In the rows, 128 means zero.
One turn moves every row onto another: examples first, then more rows asked:
Z392: [125 147 159 109 140 111 182  99 127 134 162 133 135 127 144 121  98]
Z914: [125 131 203 148 149 128 131 136 105 106 133 124 126 111 111 141 112]
Z578: [121 158 126 130 109 142 149 154 100 110 132  96 125 130  64 144 147]
Z687: [125 135 109 117 119 178 105 140 113 134  81  95 109 115 157 148 130]
Z383: [141  71 146 124 117 126 109 176 127 137 132 127 124 111 152 150 118]
Z978: [108 165 117  89 136 119 123 116  81 152 106  97 140 124 158 136 132]
Z658: [129 151 149 115 130  76 121 167 105 162 143 112 118 127 129 163 143]
Z351: [103 149  94 142 146 128 108 135 146 136 105 146 105 169 158 123  86]
Z163: [ 89 119 125 132 146 175 154 107  99 122 104 136 102 159 147 148 106]
Z778: [139 106 141 126 147 141 125 154  74 136  89 151 129 150 108 149 102]
Z830: [159 110 128 120  87 119 114 178  92 142 119 126 109 123  92 114 126]
Z807: [ 86 123 151 145 151 118 166  99 134  97 110 145 117 140 142 106 146]
Z464: [141 129 103 170 129 129 106 145 171 148 127 137 130 144  80 117 138]
Z584: [105 148 105 170  88 111 166 141 151 111 131 114 125 154 137 112 157]
Z88: [162 120 108 144 139 123 135 116 149 128  73 145 116 147  98 127 101]
Z944: [ 80 147 102 141 104 142 158  85 107 155 137 101 120 153 141 118 141]
Z104: [144 129 134 148 139 148  90 169 157 171 102 143 111 142 153 122 122]
Z902: [129 124 110 180  96 106 111 169 125 148 142 132 163 114 142 120 129]
Z3: [121 128 169 132 122 126 160 141 120 184 178 111 126 112 118 105 123]
Z284: [126 146 119 170 136 172 105 143  99 130  91 119 149 106  94 138 133]
Z715: [ 93 164 143 103 126 127 139 133  84 105 145 115 109  92 118 111 127]
Z343: [114 141  86 121 124 120 112 159 143 136 137 122  94  94 172 120 145]
Z325: [112 139 113 146  78 118 122 127 101 153 150 116 118 102 115  77 141]
Z922: [140 142 161 103 140 126 145 141 128 172 120 129 118 151 186 138 107]
Z693: [122  84 163 105 160 105 148 118 114 139 105 127 140 153 138 157 138]
Z850: [141 124 141 145 131 166 163 120 146  91 108  86 135 155 113 142 131]
Z670: [ 85 152 128 126 129 128 132 151 134 175 169 112 113 163 163 120 109]
Z708: [168 103 155 135 119 132 167 123 138 145 122 126 114 104  78 113 120]
Z846: [125 144  74 158 153 141 132 112 141 131 105 114 167 126 144 107 142]
Z518: [128 136 123 139 118 120 166 110 162 109 167 129 123 128  80 115 120]

Z846 -> Z914
Z978 -> Z284
Where do these go?
Z392 -> Z104
Z778 -> Z325
Z807 -> Z383
Z3 -> Z351

